(in the rows, 128 means zero)
Families of rows that turns and mirrors carry onto each other, the same ones carrying the whole set onto itself: the rest of each named row's family, in list order
7 families of 4 rows
tet: [136 167 120 143 119 117 163 148 145 142  98 132 143 191 146 133 107 138
 135 127 158 134 152 122 167 141]
bobu: [108 129 119 143 154 121 127 151 110 108 106 105 129  84  97 146 132 119
 130 143  99 143 114 173 100 131]
gudo: [149 153 115 107 135 173  94 132 105 170 131 156 105 129 111 104 132 121
 110  99 128  93 154  73 130 112]
med: [131 121 157 119 125 110 152 119 142 152 101 117 165 193 130 146  95 150
 135 129 156 134 155 100 153 133]
sefe: [106 154 127 135 126 136 110 140 108  89 121 119 150  82  96 156 123 108
 120 113 108 134 113 150 120 160]
buder: [100 110 132 139 141 154 108 112 119 119 121 106 126  86  87 156 106 105
 118 143 105 125 119 156 120 160]
temos: [136 100 183 124 113 114 130 127  92 144 137 125 142  82 148 131 172 130
 131 137 118 129 111 156 147  97]
Pifo: [128 104 175 119 108  91 145 111 104 140 136 137 141 108 158 136 167 134
  94 150 117 129 125 135  93 101]
Fal: [149  88 167 123 126 100 135 126  85 134 117 133 121 130 170 117 164 108
 110 126 142 138 115 175 133  93]
tavip: [141  91 157 112 134  86 169 130  89 143 126 135 142 134 146 136 178  91
 110 140  95 123 124 131 139 122]
rus: [114 130 140 104 120 101 163 108 143 138 103 115 130 197 128 118  90 113
 111 117 158 114 144  96 151 125]
vuke: [138 110 161 134 108 112 139 109 107 146 136 131 134 129 179 146 187 111
 128 159 133 125 118 154 161 108]
nak: [109 136 144 143 118 124 140 135 138 156 126  97 149 186 147 134  92 146
 134 109 136 132 136  70 165 119]
beg: [122 111 111 126 130 142 140 133 122 142 130 134 110  87 110 160 139  93
 144 110  86 154 136 155 111 174]
Rer: [137 133 120 138 149 159 104 135 107 174 117 143  72 133 110 102 119 146
 120 104 131  76 145 102 125  84]
vizo: [108 133 128 135 117 141 145 137 155 164  85  96 127 178 142 127 107 158
 148 139 162 131 132 120 172 119]
bir: [142 173 100 125 137 140  93 150 102 150 120 131  88 156 114  95 121 135
 129  96 150 103 135  87 123  85]
lefu: [121 143 148 123 110 128 147 115 164 147 111 123 155 164 160 115 110 131
 130 130 173 133 169 121 175 106]
nuta: [115 172 141 139  92 128 141 122 149 155 116 123 131 154 132 122  92 156
 139 132 169 115 148  93 173 122]
geke: [142  86 167 129 103  96 146 115  74 150 117 137 138 127 168 131 174 106
 104 141 138 136 121 115 124 120]
rolor: [108 120  92 148 140 137 125 130  99 125 133 126 119  96 113 167 107  95
 135 117 111 128 110 148 103 178]
zuv: [159 133 161 128 112  93 123 121  82 130 147 140 156 107 155 112 177 109
 117 151 140 141 129 153 130 102]
besi: [146 128 102  92 155 153 100 133 107 167 130 161 100 133 121 110 103 129
 128  73 139  98 153 111  97 110]
kunu: [150 130 113 108 128 149 103 106 125 164 152 145  74 151 110 112  97 106
 139  77 150 118 159 104 114 118]
karub: [114 117 103 122 140 123 113 148 114 117 153 107 128 102 106 176 131 123
 133 112 115 141  89 162 109 156]
Bonak: [126 134  85 132 140 127 112 149 121 177 137 153  88 124 124  90 108 139
 112  90 155 112 161  92 108 105]
Fufon: [105 128 104 142 142 148 109 140 121  98 101 130  98  95  99 150 148 106
 108 129  97 119 119 149 106 155]
begup: [145 141 107 131 167 158  83 141 118 124 130 141  99 145  90 102 112 113
 117  83 131  99 156 101 124  97]

Same family as nak: Pifo, karub, Bonak
Same family as lefu: vuke, Fufon, begup
Same family as kunu: tavip, rus, beg
Same family as tet: gudo, buder, Fal
Same family as sefe: Rer, vizo, zuv
Same family as temos: bobu, bir, nuta

Families of rows that turns and mirrors carry onto each other, the same ones carrying the whole set onto itself: the rest of each named row's family, in list order
5 families of 8 rows
Niset: [121 141 153 135 122  69 130 124 126 127 100 106 127 131  78 155 121  98
 124 143 158 194]
beza: [113 173 166 180 137  35 125 210 112 137 154 127 104  77 104 103 133  46
 153 123 143 126]
Ludi: [132 167 180 145 155  50 134 157  94 138 111 120 138 128 110  96  97  62
 147 171 177 198]
Fova: [110 135 149 147 124  51 113 161  86 142  80 154 133 142  87  92 164 100
 118 159 241 139]
rara: [125 165 179 177 137  45 118 194 125 130 149 122 120  94 113 110 123  55
 149 118 115 137]
medo: [118 149 178 134 103  69 134 132 105 153  94 106 118 168  84 154 120 103
 130 144 191 170]
ruv: [ 99 102 167 162 109  68  98 201 123 127 126 139 117  94  85 106 161  76
 111 113 184  83]
kopi: [105 100 159 169 141  68 111 180  77 134  98 132  64 141  64 149 130  89
 110 129 213 151]
bup: [133 201 154 163 161  47 133 166  90 130 100 115 147 118 118 103 128  80
 147 169 197 182]
Mam: [ 95 123 142 142 122  71 116 164 102 135  67 145 142 121  76  97 135 105
  88 143 234 137]
merem: [115 140 165 156 129  65 104 174  90 134  66 154 129 147  91  79 146  90
 109 144 233 121]
guzup: [128 112 168 185 148  65 158 205 122 127 125 138 118  59  68 152 147  70
 158 131 164 111]
das: [148 168 167 140 124  97 157 176 133 123 126 104 144  86  80 141 147  81
 151 132 132 172]
vem: [147 172 183 140 116  64 169 164 145 118 139 129 145 109 100 134 153  86
 163 135 133 147]
leru: [117 198 161 181 140  43 125 219 122 127 138 137 124  84 124 124 123  65
 143 113 153 133]
Tinap: [147 166 152 149 137  82 155 154 151 107 107 133 149  83  94 139 152  84
 170 122 130 140]
Lado: [124 195 161 174 143  36 131 211 111 122 138 121 101  92  96 104 121  44
 139 141 124 141]
Noru: [100  93 144 162 118  78 115 147  91 132 100 120  73 122  50 168 110  96
 118 154 192 143]
Lufog: [123 176 168 144 153  48 154 169 103 137 118 119 152  99 112  93 117  65
 152 158 182 200]
Lil: [129 109 164 184 137  68 144 198 133 105 121 148 118  63  73 139 151  81
 151 144 176  87]
zomor: [108  90 177 177 137  55 116 177  96 133  94 129  89 125  72 153 123  93
 115 152 231 137]
Rogo: [119 157 190 135 121  52 139 146 106 138 114 114 118 171  94 147 115 105
 123 146 188 194]
ris: [101  78 150 178 123  57 109 174  78 159  97 134  90 123  54 155 120  91
 123 147 187 141]
Bine: [124 109 150 176 125  99 138 214 119 127 123 151 102  55  58 150 129  73
 150 142 153 111]
fifug: [111  99 168 126 121  78 118 165  95 132  87 137 131 122  87  95 133  85
 113 164 242 151]
lipe: [ 94 133 148 164 109  44 106 216 113 143 118 184 111 110  83 113 157  80
 117 111 202  96]
safo: [125 102 152 179 138  95 144 186 115 111 134 131  82  67  44 150 134  74
 125 141 157 120]
Noke: [136 173 156 136 161  41 161 172  90 130  95 125 144 113  98  91 112  76
 128 165 188 203]
napu: [150 170 174 147 127  72 175 149 142 132 113 122 164 101  87 144 136  90
 169 137 141 158]
getiz: [ 90 140 148 177 108  59  92 201 125 137 111 141 112 104  77 110 150  83
 104 121 162  78]
lekif: [107  92 168 181 125  64 120 192  83 143 109 120  65 122  54 166 135  86
 118 139 216 123]
kozi: [125 137 169 140 126  70 128 140  98 158 100  87 129 148  72 145 139 106
 124 139 165 195]
rokug: [124 183 168 163 155  22 136 217 115 115 114 138 124 101 122  99 123  61
 146 108 147 138]
gegi: [134 185 171 159 161  51 139 163  90 125  81 134 153 129 122  83 109  86
 141 144 194 174]
vopi: [126 101 156 186 156  73 141 208 124 113 107 151 104  60  62 140 151  73
 145 118 176 118]
ripus: [142 142 159 146 138  90 158 165 147 118 136 119 139  78  64 147 143  81
 138 135 125 173]
Sede: [108 149 160 166 124  44 108 225 118 124 112 157  95 117  87  87 163  66
 115 110 182  93]
sur: [ 85 130 157 170  97  58  85 194 116 146 113 137 103 106  77 108 153  72
 113 122 197  81]
Kem: [101 131 158 131 111  69 110 147 105 150  82 134 150 126  87  96 136  96
 114 156 244 160]
Komen: [127 166 162 128 121  75 131 129 105 139  94 110 107 166  86 145 128 100
 140 135 170 181]

Same family as Lil: Ludi, rara, ruv, vem, zomor, Rogo, fifug
Same family as ripus: Niset, merem, Noru, safo, rokug, gegi, Sede
Same family as Tinap: kopi, Mam, Lado, Noke, getiz, vopi, Komen
Same family as Fova: bup, das, leru, ris, Bine, lipe, kozi

Families of rows that turns and mirrors carry onto each other, the same ones carrying the whole set onto itself: the rest of each named row's family, in list order
5 families of 6 rows
lafi: [160  99  27 136 143 136 163 155 163 152 130 134 101 109 134 123  95 149
 133 111 115 176 136 117 140 135 127 122  97  91 106  59 124  78 113 196
 170 131 156 136 137 117]
dadum: [166 144 115 176 100 147 102 119 144 107 117 120 100 113 176 153  97 135
 167 113 133 148 132 156 214 131 123  85 132 137 117 116 141 109 152 155
 179 128 124 101 110 194]
nuveb: [180 154 115 174  97 134 104 114 138  94 123 134 117 128 161 160  97 133
 155 124 133 160 115 150 190 135 129 103 142 152 113 118 146 105 140 165
 164 118 136  75 101 197]
fof: [147 109 111  95 108 114 163 159 136 121 125 167 142  79 121 162 152 113
 136 178 120  97 137 150 184 164  58 145 127  93 130 126 113  81  93 138
 166 118 125  98 173 135]
Kife: [160 130 124 107 103 115 155 161 114 109 136 169 137  96 117 154 156 100
 128 165 124 104 143 144 182 162  46 137 112  97 129 138 112  72 102 133
 180 120 117 105 162 147]
valif: [157 160 105  97  93 156 129 116 154  91 116 162 120 127 131 167 114 101
 145 157 141 115 139 138 175  91  73 120 161 151 115 141 128  83 111 102
 162 136 149  62 124 160]
biba: [159  87  67 109 128 116 168 180 110 118 136 159 145 110  84 159 146 122
  93 135 120 139 131 124 132 112  69 112 135 113 106 116 119  75 108 153
 175 140 129 132 154  64]
rik: [146 126 109  98 107 119 130 152 126 101 132 180 142 101 125 150 139 115
 127 184 120  91 152 148 191 161  66 140 128 101 125 134 116  89  88 119
 173 116 128 124 177 135]
lav: [164  96  66 164  98 129 118 145 156 140 151 106  88 126 140 154 105 143
 153  65 134 161 136 113 185 111 149  92 129 118 102  92 167 122 157 170
 137 142 135 117  90 114]
kol: [155 129 102  99 103 108 153 148 143 110 137 181 129 116 125 154 148 101
 137 197 117  96 140 142 172 164  69 157 125  97 122 127 121  77  92 126
 162 125 141 101 153 118]
vepeb: [178 114  60 161 102 121 126 148 164 134 171 121  90 133 138 144  90 150
 157  86 143 164 137  96 176 125 150 107 120 112 102  87 163 117 148 185
 136 127 141  77  92 134]
buzu: [158  87  64 122 138 117 160 163 119 113 130 170 141 118  97 152 137 123
 111 161 107 151 119 143 122 139 102 118 136 100  97  91 121  80 106 154
 157 137 149 136 146  52]
damo: [152 157 111 103  89 154 141 122 154 102 119 153 101 101 123 156 118  96
 157 130 160 110 130 145 189  85  74  94 168 135 123 148 134  85 125 110
 158 133 132  72 123 172]
rufu: [170 112  34 118 145 117 154 156 156 167 136 136 113  92 119 119 105 162
 127  97 116 154 140 119 159 113 113 130 101  94 115  65 128  70 114 208
 171 126 145 148 159 107]
fus: [147  89  58 101 129 123 138 172 124 115 131 163 143 112  90 156 138 127
  96 137 113 132 133 130 141 122  95 125 135 109 104 103 124  88  96 142
 157 136 141 158 171  51]
kagut: [138 147 111 111  85 155 118 129 144  90 128 152 120 122 133 165 113 109
 144 141 150 101 151 138 199  88  75  87 162 144 112 148 127  95 121  92
 161 139 130  76 129 160]
Ber: [144  76  66 121 135 111 162 182 126 126 128 155 146 102  89 167 134 141
 104 126 113 135 126 142 128 123  87 114 142 108  95 106 113  86 108 164
 161 130 142 120 165  52]
lut: [143 145 120  98  90 153 144 126 149  94 109 136 127 109 118 172 127 103
 150 128 158 104 134 145 171  91  68 112 165 133 118 149 128  97 114 102
 151 136 141  61 141 159]
gakep: [156  92  68 103 137 114 155 168 105 121 126 175 155  97  86 153 141 126
 100 141 117 137 123 156 138 122  82 105 133 111  97 107 120  72 103 163
 154 131 138 128 167  59]
pav: [171 148 124 172 108 140 119 116 133  90 111 110 123 101 159 155 109 141
 170 117 151 138 107 152 206 121 115 110 145 137 129 111 145 117 137 165
 171 120 139  84 124 203]
mav: [179 157 121 185 108 138 130 116 127 101 123 119 109 106 161 144 110 132
 155  96 151 157 118 142 189 124 103 101 122 139 134 113 143 103 155 174
 183 130 128 104 114 210]
lun: [169 105  50 139 142 117 167 167 146 152 144 129 107  92 129 122 115 159
 124  95 114 160 137 107 147 137  93 131  87  92 127  75 128  75 122 205
 193 126 136 155 155 120]
vud: [156  95  36 143 146 118 166 160 163 155 131 123 114  85 143 130 102 180
 141 104 120 149 138 115 162 128 106 128 107  99 115  63 127  88 122 212
 179 124 148 134 150 120]
tama: [154 129 116  98 104 112 151 152 123 112 140 187 130  81 118 152 146 101
 141 176 132  88 140 159 189 164  59 128 122  95 125 142 123  74 102 135
 156 118 119  96 162 138]
Fotur: [189 156 117 184 112 137 119 117 134 105 122 115 101 107 151 149 106 131
 166 106 145 153  98 160 198 116 127  92 151 142 129 111 156 107 150 173
 174 121 129 100 113 190]
suraf: [179 105  66 173 112 115 138 153 140 126 173 108  97 124 121 147 109 147
 140  61 154 162 126  89 169 100 123  97 129 123 116  95 170 116 155 186
 149 141 132 108  93 119]
guda: [159 149 116 106  84 151 144 131 131  86 129 142 118 112 122 163 130  94
 138 117 165 117 137 123 185  83  60 101 151 143 123 146 137  90 129 105
 160 146 124  65 116 170]
pap: [159  93  45 133 138 129 145 153 158 159 130 126 105  95 139 128 107 155
 129  95 108 163 138 118 159 144 127 135  96  91 117  66 135  87 118 189
 174 131 146 177 144 106]
vol: [189 119  69 158 112 104 131 152 148 149 168 109  92 124 123 139 101 147
 158  65 147 150 132 108 186 103 147 114 130 110 116  93 170 115 145 193
 141 128 135 104 105 110]
vevas: [165 110  70 166 109 116 127 148 156 126 157  98  99 126 132 153  96 166
 163  66 166 138 132 104 174  98 139 105 139 118 106 100 166 125 150 179
 135 133 153  85 105 129]

Same family as guda: Kife, biba, mav, lun, suraf
Same family as vevas: fof, Ber, lut, pav, vud
Same family as dadum: rik, lav, fus, kagut, pap
Same family as Fotur: damo, rufu, gakep, tama, vol

